Rotation paths and how fast each direction turns (deg/step):
Each turn is a multiple of 5 degrees from 10 to 175, or 0.
Each row of a path follows its step; steps can be skipped.
Path 1:
step 0: [-33  26  25   8 -19  22 -12  -9 -21  39  -2 -21  10   3  22  -5  22   3
 -32 -21  33 -42   7   9 -25  19  16   9  21  34  16 -34 -28 -35   2 -12
 -25 -16  40   5   8  45   5  18   7   1  23  26 -19   8  -2  -6 -12 -20
 -37   7  -8 -29  -4 -12  -7   6  21  12   1  18   2  19  15   7   2   5
  35  -2   5  36 -15   1   2  10]
step 1: [  9   5 -15  28 -31 -23 -25 -14   3  -7 -25  18  49  10   9 -14   3 -21
   1  -2 -39  20 -20  17 -12  24   9   1  17  18 -17 -33  -5  14 -45   4
   1   1  31 -20 -17  31  34   9   9  -6  28  17   2 -24 -13   0  -4  21
 -16   2  16  18 -20 -12  11  27  26 -14  15  -9 -30  51   6 -20  -2   2
  14  -6  18  30  -7 -25 -24  -6]
step 2: [ 22  12  -2   7 -21  -1  -5  25  16  25  15 -42  23 -27   0 -36  21  12
 -33  40 -18 -13 -24  21   8  24  27 -43  13  22  11 -27 -35  15  14  -9
 -18   9   0 -30  15  18 -14  18  -5 -28   8  -1 -34 -16   7  20  16  12
  20  11  18   1   6 -47  21  10   1   5  16   0 -31 -20 -26  20  -4  -5
  15 -25  18  28  -1   2   2  11]
step 10: [-15  -6 -13   5  44  -7   0  -5  32  17   0  -2  41  -8   6 -12  -2 -10
   8 -24 -49 -18 -21 -10   2  12  15  14   1  28  16  18 -50  -4 -22 -14
 -14  -6  -1  13 -35  12 -17   3   7   2  -3 -13  10 -41 -16  28   9 -46
  -4 -32  25   5  10 -13   5  20  17  20   9  -1  28   8 -14  18  16 -30
 -23 -20   4 -14 -33 -32 -18 -24]
step 20: [ 44 -16  10  26   7  20  13 -25  14   5  -4 -18 -12 -31 -10 -13  27   4
 -62  15 -26   9 -21  27  -9   2  22  18  11 -24 -12 -10 -14  17 -20  11
 -10  15 -19 -22 -30  29  -4   8  11 -33  23   6   5   6 -15 -15 -12   7
  -5 -11 -23 -24  -8 -14   4   9 -10  -4 -36  -3 -18  27 -10   7 -25  -4
  26 -60   3  18  -7  -4 -27  -2]
step 26: [-21 -21   4  28  17  15 -11  -9  21   1  -3  -7   0 -22  11  10  -5  10
  14 -33 -19 -23 -10   1   3 -18  36 -13  37  45  15  16  -4  15   5   1
 -14  31   3  14 -35  12  14  -1  26  30 -23  21   3  19 -18 -15  20  -4
  16 -57 -22  -1 -13   2  -3   7  15  38  10  10   3 -14 -25   0 -28 -22
   3  -7   4  -7 -47  -9 -20 -48]
step 30: [-10 -16  -5  30   0  30  10  -8  27 -30   0 -15 -11  39  16 -23   5 -27
  10 -34  -7 -27  13   2 -28  37   0  12 -38  37  33  -7  37  -8  15   8
  12 -23  28 -15  -3  35   6  23  31 -15  12   4  12 -11 -30 -13 -10  -2
  -2 -33  -3   2   5   9 -12  38  15 -16  18  21  -6   5  31  31 -13  -5
 -18 -15  -4  11   0   0 -11  29]
Directions:
[  0 -13  -1   1  -2  -5  -4   3   6   3  -5   1   4  -3   4   1  -2   4
  -1  -2  -4   4   1  -1   0  -7  -1   1  -1   3  -2   1   1  -3   7   1
   1  -9   6  -1  -7 -12   2   6   1   4   0  -2  -5  -1  -4  -4   8  -2
  -2   1   2  19 -11   2   0  -1   4   1  -2   8  -2   0   4  -6  -2  -5
  -3  -5   6  -7   0  -3 -11   0]
160
[ -3 -10   9   3  -3   7   5   2  -2   3   0   2   3   3  -7   3   3  -1
  -4  -8   4   8   7   3   3   7  -1  13   6   3  -1   8   3   0  -5  -2
  -3  -1   1   1  -4  -1  -1   2  -6  -1  -9   1  -1   8   1   0  -2  -2
  -7   8  -8  -3   1  -3  11   4   2   2  -5   8  -7  -1   3  -6   1   4
   3  -6  -1   4   9   7   5   3]
130
[ -1  -3   7   0  -4   9   3   5   1  10  -1   4 -10   6  -3  -3   0   5
  -9  11  -2  -5   1  -1  -1  -5  11  -4   5  -3  -2   0  -2  -5   4   5
 -11  -6   4   2  11   1  -4   0  -2  -3   7  -5   6   0   1  -1  -5  -4
   5   6   6  -3  -1   2  -2   1   6  -1  -8   2  -2  -3   1  -1  -2   2
  -1   5  -7   0  10  -6  -8  -4]
160
[  2  -5   6  -5  -9   6   4  -3  -1   6  -7  -3   1   6   2  -9  -3   1
   9   5  -2   6  -7  13  -4   2   2  -1  -2  -1  -7   2  -1   5  -1  -6
  -1  -3   2  -3   7   4   4 -12  -1   2  -2   1   0   1  -3  -1   6   7
  -1   0   4   5  -3   1   3  -1 -11  -4  -3   4   8  -3   2  -1   0  -7
  -6   1   6   1   0  -5  14   2]
110
[ 5 -3 -4  4  4  2  9 -4  2  8  1  9 -1 -2  6 -2 -5 -9  1  3 -9  2 -2  1
  0 -8  8  5 -7 -1  0 -7  8 -3 -7  4  4  3  7 -3  0 -1  1  6  9 -3 -7  4
  7  3  5 -3  5  4 -3  0  0 -2  1  6  6 -2  5  2 -7 -7  3 -7 -5 -8  1 -3
  7  6 -3  5 -6  8  0  4]
170
